The rows of R fall into 4 groups, and each row is roughly a mix of its group's hidden directions.
R (111 x 10):
[[-31  -7 -23  14 -17  -3  29  22  26 -11]
 [-18   0   0  19 -32  -3  -7 -25 -33 -27]
 [-11  -5 -17   6  21 -39  27   4  16 -26]
 [-36  17  -1 -40  11  15 -11  18  -7 -10]
 [ 15  42 -21 -11  20  -8 -26   5   4 -21]
 [-14 -33  -8  -1  19 -31  14  -9  26 -23]
 [ 26  21   6 -44  17  -6  19   1 -13  11]
 [-22 -13  36 -11 -22 -14 -20 -25 -16   7]
 [  2  48 -10 -23  24   4 -20  -1   9 -12]
 [  4 -19   4  38   3  38 -11   2 -17 -22]
 [-15  -1  -5 -10  16  16  57   2   7   2]
 [-16  32 -13  29 -14  11 -11  25  13 -26]
 [-13 -41  -3   0  17 -19  26 -13 -14  25]
 [  5  17 -26  -8  -5  43   6  24  10 -23]
 [ 13 -15  26 -22  -6  27 -10  -5  19  37]
 [ -7   3  -3 -11 -46   5  -8  16 -12 -36]
 [ 25   0  14  19  11  32 -32 -11 -23  13]
 [  7   5  -9 -48   7  -3  20  31  12  -9]
 [  3  34 -13  11 -11   9  10  31 -32  19]
 [-12  -1  15   9 -12 -50  -3   1  -2 -33]
 [  6 -20   2  43 -20  -7 -21 -22 -18  10]
 [ 21  17 -15   6  -5  -5 -16  -7 -30  44]
 [ 15 -11  24   5  11   0 -13 -51  -9  16]
 [ 33 -10   7  19  16 -27  13   8  35   8]
 [ -2  20 -45   8   9  11  14  19 -14 -26]
 [-26  14  18   5  11 -30  -5  -3   8 -43]
 [-11 -12  13  27   9  -3 -18 -40  24 -20]
 [ -3  -8  12  20  22   0  50  -5  22   5]
 [ -9  11  27  -7  -8 -29  38   3  29   5]
 [-25   9  33 -31 -23  -4  16  -4  15  18]
 [ 28  -1  -4  16   1  -4 -25 -14 -12  45]
 [-11 -34 -16  43  -4  17   4  20   7  -6]
 [-16 -27  33  -5 -38  -5  -4  -6  -2  23]
 [  5  11  17   0  25   9   1   8  50 -21]
 [-20  13 -13 -25   2  -8   7  30  31  29]
 [ 16  -8  13  -9  -4 -36   1 -29  34  17]
 [-43   4 -16  17  -2  20  13  34   5   2]
 [-26   9  -6  -6 -16 -10  34   5  35 -24]
 [-12 -20  14 -40  24  13   9 -15  26   0]
 [ 11 -15  25  32 -21 -28  -2 -28   3 -13]
 [ 11  15 -37 -11  16  14  15  39   8  -3]
 [ -6  -7 -25  35 -21 -19   8  29 -21   5]
 [  0 -27 -14  -7  14 -43  22  -1  14 -21]
 [ 14  20  -3  46 -12 -14 -13 -13 -27   3]
 [-11  25 -20  43  -3 -19   7  17  -5 -20]
 [ 24 -17  13   1  12  15   1 -13  15  48]
 [  1  30   1   2  36  -2  32  -3  28  -6]
 [-14  20 -21 -32 -10 -37  20   9  -6   9]
 [-24  10 -29 -14  -2 -21   2  19 -40  -7]
 [ -4  29 -24 -23  30  33  -8  -3  -8 -10]
 [ 19  27 -13  -6  -6 -38 -25  14   5 -22]
 [ 11 -13  16 -15 -15  41 -10 -11   7  34]
 [ 11 -12   0  31 -34  10  -1 -33 -22  -1]
 [-22  17   1 -41  14  14  -7  32  12 -10]
 [-18  -1 -33 -12  -7 -29  15  29  -4  25]
 [  3  32   5  39 -18  15 -29  -6  -3 -11]
 [  0  11  10 -14 -17   4 -57  -7 -10   6]
 [ 16  28 -24  -9   2 -13 -41   9  -9 -21]
 [-11  25   3 -43 -27  -9 -26   8  -5  -3]
 [ 30 -19   2  23   6  -3 -27 -17 -20  30]
 [ 17  -2 -14 -13  15 -46  31   6  -7  -7]
 [ -4 -34  11  30  11  17  35 -10   4  14]
 [ 24  -9  -1  -9 -16   0   4   8 -40  38]
 [ 22  11  -5  40 -14 -25  -7 -10 -31   5]
 [ -1  39  -9 -34  -1   0 -36   3  -4  -9]
 [ 31  15  26 -24   2  15 -22 -31  -1   6]
 [ 10  21 -17 -13  -3 -15 -12   4 -12  51]
 [  1  17 -14  -7   6   8 -17  22  -3  52]
 [ 43  -5 -16  12  -5  -2  18  25  30   1]
 [-17   1  16   1  12  43  -1  20  14 -32]
 [-23  17 -12 -16 -18 -22  33   4  30 -12]
 [ 12 -25  -3  39   5  26 -23   7   0  23]
 [ 33 -12  10  16 -10 -25 -19 -35 -16   2]
 [  3  22  -6 -45  15   2  23  26  10  -7]
 [-19  10  14 -36  27  27 -11   8  16  17]
 [ 15  19  35 -32  12  -2 -10 -29   7 -13]
 [ 22 -15  35   0  -4 -22  -3   5  41   5]
 [-12  47  -6 -13 -17   8  15  -1  30  12]
 [ 23  21 -15  14  14 -14 -46  -1  -1 -16]
 [-47  -3 -14  26   9   8  13  16  19 -13]
 [ -3 -33 -26  -9 -25   5  21  18 -29  -7]
 [ 21  -6  37 -18  21   6 -20 -24 -12 -21]
 [ 24 -12  11  26   0   8 -11 -28 -34 -21]
 [ 30   0 -11  11  30  23  13   3  30  23]
 [-28 -12  21 -24 -14  34   1 -12  -8  25]
 [  9 -14   2 -43  20 -19  14  -3  25 -20]
 [ 27 -12  23  18   7  15 -18 -30 -23 -20]
 [ 17 -14  23  14   9  19 -13 -22 -25 -35]
 [  2 -16   9  12  17  32 -15  13 -36 -25]
 [ 22 -17  31  18   8  -4  -1 -26  26  25]
 [  3  -7 -27  -9 -11 -27  21  44  -4  -8]
 [-34 -38 -12  -2   2  -2   8  15  30 -16]
 [-18  13  43 -18 -19  -7 -10 -12  19  22]
 [ -3 -27  14  27   8  -1  46  -4  13   9]
 [ 19  -5  -4  24 -43  26   1 -13  -4 -21]
 [ -1 -49   5  28 -15  13   6  -5 -17  14]
 [-31  20  -8 -25  34 -14   0  24   0 -12]
 [-13   4   1 -39 -39  -3 -24   9 -17   2]
 [  2 -44  23   0  24   6 -12   3   1 -30]
 [ 20   0 -11  40 -22 -10  11  -6   3 -35]
 [-25  26  -3 -10  28  26  -3   7  17 -31]
 [-10   3 -18  52 -20 -13  -8  13  -7 -10]
 [-11  22   1  20  -3  53  -4  16   5  -6]
 [ 11  44  -3  -1  35   1 -19  -7  19  -9]
 [ 21  22   0  -3   6  13 -27  -3 -20  43]
 [ 30   6  11  19  -5   3 -13 -40 -30  -5]
 [ -5 -31 -27  36  -8  -2   0  20   4  26]
 [ -6 -33  -6   6  11 -34   5 -15  26 -28]
 [ -1 -33  27  25 -23 -21  19  -1  10  15]
 [ 27 -14  12 -15 -26  33  -5   8  20  25]
 [-26   1  19  -4  20 -50  -5  -7  -8  -6]]

Which four rows in each list fit none of the groups? Every other row fits one group, some only roughly. Give them in the order they come.
  K108: [ 13 -24 -24  36  15   2  31   1   0  19]
  K857: [ 28 -14   0  -2   1 -42  -2 -15  18 -30]
  K480: [ -2 -11  -8 -36  31 -29   3  14  24  -7]
  K356: [ 26 -28   1  12   7 -23 -18 -18 -34  13]
  K178: [-26  15  18 -13  16  43  -7 -11  22   0]
  K118: [-19  -7  28   6   9  -4  18  -1  41 -28]
  K303: [-36 -35 -12  36  -5   2   6   5   2   9]
  K414: [-17   1  17 -14  -2  -2  17 -10  47 -27]
  K80: [  6 -24 -25   2  -6 -42   2   5 -23  24]
  K586: [ 18 -21  27 -13  12 -21  -5 -34 -12 -23]
  K270: [ -5 -24  13   5   8  -1  47  14  28  -8]
  K479: [ 31 -15  24   2   4 -19  -8 -41  14   5]
 -> K108, K480, K118, K270
  K690: [ -9  12  28  11  22  15  -8 -20  33 -28]
  K417: [ 10 -18 -20  -4  -5 -47   2  -4 -23  24]
  K864: [ 28  10  -6  34 -22  20  -4  10 -32   6]
  K970: [-38  17   7   5   0  15 -11 -25 -16 -33]
  K496: [  4  -3  23 -48  26 -20 -14   3  -2   3]
  K833: [-18  27 -28  15   6  15   8   0 -14 -40]
  K711: [-20 -37  23 -19 -24 -17 -23  -6  -1   1]
  K999: [-12  39  -1 -28  22  29 -13  -9  10   1]
  K254: [ 12   3 -33  37  -9   5   4  34 -14  -1]
  K590: [ 23  -2   7   5   9 -16   7 -30 -37  30]
  K735: [ 16  15   6  17   3  -4   5 -18 -43  34]
  K292: [ 16   0 -23  26  30  23  -3  -1 -15 -33]
  K674: [ 11 -21  21   9   1   2  -5 -28  -4  47]
  K332: [-18  23  -8  -5  -3  43  -5   1  -5 -36]
 -> K864, K711, K254, K292
  K966: [ 38   6  -6   9  -6 -40   3 -10 -28   3]
  K539: [ 21  -4  -7  34  25 -21  32   5  15 -12]
  K251: [ 32  -5 -33  22 -10 -23  21  19  -6  -7]
  K275: [  0   5 -30 -15 -18 -47  19   6  -3  -8]
  K53: [ -9  24   0 -16   4  12   7 -15  43 -30]
  K198: [  6  16 -14 -14   9  -8 -12   6 -52  21]
  K73: [  0 -27  14 -38  27   7  -5 -14 -17  22]
  K694: [  1  33 -16 -15 -17 -32  15 -12 -30  -2]
  K466: [-26 -12 -15  25 -33 -36  -6   3   3   4]
  K207: [-11  -7 -25  13 -13 -10  24   4 -36 -31]
  K617: [ 24 -35  16 -19  -7  -6 -16 -34  -6  15]
  K793: [-10 -35  23  14 -21  17 -20 -12  -7  28]
  K351: [-28  -3 -24  17  -6 -18  10  29  19 -29]
  K379: [ 18  -3  13 -51  -7  26  -8   9   6  10]
 -> K275, K53, K73, K466
  K29: [ 16 -11 -20  27  35  13  23  14  22   5]
  K654: [ 20   6  13 -14   4 -15  -8 -29 -44 -16]
  K656: [ 23  -5  21 -15  -2  22 -11 -44 -15   8]
  K979: [-15  10 -11 -47 -11  30 -12   1 -17   5]
  K665: [-17   5  40  -2  14   1 -18 -19  34 -15]
  K182: [ 21 -28   8  31 -10  -7 -32   4 -12 -24]
  K641: [ 19 -14   3  30  14  13 -37 -22  22   3]
  K321: [-22   5   7 -31  15 -37  -4  31   2 -10]
  K475: [  0  -5 -26   0 -40  -6   0  10 -42   3]
  K62: [ 13 -15   4  47 -14  17  -2 -24  22  -2]
  K140: [  1 -24   7  27  -6 -17 -21 -28  26 -24]
 -> K29, K656, K182, K641
  K185: [ 37 -16   2 -27  23 -12   7  16  17  23]
  K226: [ 28  -8  19  27  16 -20 -24 -20  -6  24]
  K883: [  3  22   6  33   5   3   1 -17 -38  27]
  K948: [ -3  -6 -32  37 -23  -7  15   2 -30  -2]
  K263: [  6 -12 -20  -2  -7 -14  33  37   2  30]
  K161: [-13   6  10 -28 -20 -25  -5  32  15 -28]
  K954: [ -6  -7  13   9 -19  38 -21  -5 -19  35]
  K725: [ 12  36   7  -6   1 -29 -38   3  15  -8]
  K753: [-18  -9  -6  21 -29  31 -26  21  12 -13]
  K798: [-16  -4  15 -12   3 -54   0  16 -12 -11]
  K7: [ 12 -19 -22  23 -23 -38   2  21  -5 -13]
  K133: [-15   7  -9 -32  26  34  -7  12   0  28]
  K421: [-12  43  10 -37   1  -2 -24  -3  10   2]
  K27: [-19 -16  20  21 -33  -5 -39   4  -1   0]
  K905: [ 17   5 -24  22 -16  -8  -4 -13  -8  47]
 -> K185, K226, K263, K27
  K78: [ -2  15 -17  11   3  30 -16  28 -23  32]
  K388: [-17 -32  11  44 -10   7  -7 -19 -10 -13]
  K940: [-17  11  -1  -4 -27   6  20  35 -16  33]
  K542: [  6  16  -2 -13 -17 -13 -55   6 -12  -2]
  K825: [-13  -3   5 -28 -29  36 -19  -3 -20  17]
  K971: [-19 -13 -26  25 -14 -13  -2  29  23 -24]
  K273: [ -4  15 -38 -32   5  16  14  16 -21 -18]
  K992: [  0 -14   0   5 -23 -54   3   7 -20  -2]
  K147: [ 19  22  15 -24  -1  -2 -49 -10   6  -1]
  K639: [-14   5 -24  13  12  30  16  40  14   6]
 -> K388, K940, K147, K639
  K688: [-21 -17   1  -3  -1 -29  -3   3  20 -46]
  K429: [  4  45  15  -7  12 -26  -5  -1  29 -11]
  K330: [  0  -5  10  19  17 -56   5 -13   1  -3]
  K842: [-27  20  -3 -35   1   5 -23   3  -5  34]
  K144: [ 31 -15   8   8  22  -9   8  -4  24  41]
  K633: [ 25 -20   9 -49  -2   3  11  -2 -12  19]
  K309: [-46  -4 -16 -25 -14  10  -5  11 -26   2]
  K573: [ 19 -31  34  20  -8 -15 -22 -14 -16   4]
  K548: [  3   0 -10 -41 -13   7  -3  46   3   0]
  K944: [  3  12  19 -10  32  -3  -1 -42  16 -21]
  K854: [ -6  41  16 -36 -12 -16 -15   1  15   7]
 -> K688, K842, K309, K573
  K986: [  0   1 -20  -3   1 -50  12  27 -13 -13]
  K99: [ -8  14   0   4 -18  12  -9  -5 -34 -46]
  K11: [-38   6  24 -39  -7   4 -21   5  -5  -5]
  K77: [ 22   8   4  -3   5 -14 -21 -13  19  49]
  K515: [ 12  45   1  -8  -7 -18 -26 -14   3 -24]
  K955: [ 26  -4 -11  40  22  -8 -33  -4   0  -4]
  K836: [-7 23 16 10 35 26 14 -5 33 -6]
  K276: [ 34   9   2  27 -24 -17 -26 -16 -19  -2]
  K244: [  7   5  24  13 -34  38 -14 -17  -2  14]
  K960: [ 6  9  4  0 42 26  6 -1 37 12]
  K235: [-16  10  27   3  38 -22  -4 -12  28 -13]
 -> K99, K515, K836, K244
  K166: [ 12  28 -21  12   8 -14  -9  -3 -31  36]
  K10: [-24   8   5  -9   2 -49  -7  13 -12 -25]
  K867: [ -8  -3  28  12  23  33  -4  -3 -12  37]
  K277: [ 15 -13  10  26 -18 -26  18 -36 -17  -9]
  K201: [  8  -6 -16 -22  11 -38 -11   6 -26  31]
  K461: [-13  -3 -16  15 -11   4  21   9 -38 -37]
  K947: [-18  16 -12 -15   4  19  29  38 -10  20]
  K980: [ 19  18  17   6  10  32 -32  -8 -13  28]
  K957: [  1   8  26  35 -16 -10 -14 -29 -27  -7]
  K551: [ -3 -21 -20  46  -8  20  -2  19 -15  10]
  K722: [-27   4  29  18   0   4 -15 -41  -8 -18]
  K368: [-20  13  -2  -5  -9  20 -15  17  39 -32]
  K35: [-11  12  19   0   3 -24  -3  14  27 -45]
  K604: [-15   0  12 -32  -1  42 -15  -6  -3  27]
  K629: [ 28  17  18  -2  17 -16 -10 -44   0 -12]
 -> K166, K867, K277, K957
  K478: [-25 -19   3 -26  15  -5   9  28  29 -22]
  K903: [ 25 -10   6   2   8 -25   9   3 -18  48]
  K17: [ 34 -24  -4  13 -13  35 -19  -8 -20  -3]
  K471: [ -9 -28   6 -17   3 -37  15  -1  36  -9]
  K171: [-13  12  17   6  36  29  19 -20  20  14]
  K220: [-30 -33  -1  41   1  11  -6 -12   1  15]
  K227: [-10 -36  34  -2   6 -28  25   3  10  -5]
  K893: [  8 -26  13 -18   0  -3  14 -13  40 -31]
  K327: [-14   4   0   3  -6  13  23   5 -23 -52]
  K432: [ -3   2  19   7  31 -45   2   6  25 -10]
 -> K903, K17, K227, K893
  K606: [-13   9 -25  13 -25 -20  36  14 -22   9]
  K581: [ -2 -22 -15 -19  18  -9  31  34 -19 -12]
  K282: [ 18 -14  -5  36  17  14 -39 -12 -11   3]
  K672: [-30  16 -33   9 -18  11  21  28 -10   6]
  K814: [  5 -14   3  44 -17 -34  -1  12   2 -21]
  K945: [ -7  -3 -31  37 -18   6   7   5 -37  -3]
  K543: [-22  15 -20  21 -12  16  13  41 -15  11]
  K23: [  7 -15 -28  17  -1  15  14  31 -35  14]
  K435: [  3  -7  -3  12 -38 -35  -2   1 -22 -27]
  K761: [ 14  22  24  14  -5  35 -10 -29  21 -10]
  K899: [ 19 -29  10 -21  16 -30   3 -31  13 -10]
  K723: [ 19   7 -30   9   6   0 -44   8 -22 -14]
 -> K606, K581, K814, K23
  K759: [ -1  32  -8 -12  18  19 -45  -8  -8  -7]
  K238: [ 31  -5 -27  32  23 -10  21  -6  -3  17]
  K375: [  7 -52 -12  -1  -5 -25   6  -2 -18  17]
  K886: [ -7   7 -34 -28   5  17  30  17 -18 -16]
  K858: [ -8 -28  -5 -12   7  53  -2  -7   2  16]
  K930: [ 13  -3  19  38  18   1   3 -34  27  -2]
  K307: [ 23  11 -22  -3   1  -8  47  26   5  -5]
  K588: [-17  18  40   7 -15  19 -13  -9  33   0]
  K998: [-15  18   0   3 -22 -47  13   8   0 -26]
  K779: [  0  -6 -18  -4  -4  31  -1 -15 -33  38]
  K968: [-26  36 -23   2 -17  20  18  24   6   2]
  K792: [ 24 -19  -2  13 -32 -42   8  11  -7   0]
 -> K858, K307, K588, K998
  K895: [ -8   9  30 -19 -28 -14 -40  -7   2  13]
  K120: [ -6 -18  10  -1 -18  37 -15  -1 -19  38]
  K504: [  1 -18  20  15  -8  17 -46 -18  -9  19]
  K274: [ 33  11  27  -7  27   0   4 -35  -2 -16]
  K312: [-14   6   4  11 -31  -9 -41 -13 -29   5]
  K396: [  7  18  14  44  -7  11 -22 -28 -12   0]
  K736: [-15  26  -7 -38   4   1  38  13   8  -5]
  K658: [ -3 -35 -15  31 -19  21 -17  17 -17   3]
  K996: [ 29  10  20  13 -10   4 -31 -38  -9   2]
  K66: [ 17 -37 -30  -1  -7 -21  23  11 -20   8]
 -> K274, K312, K658, K66
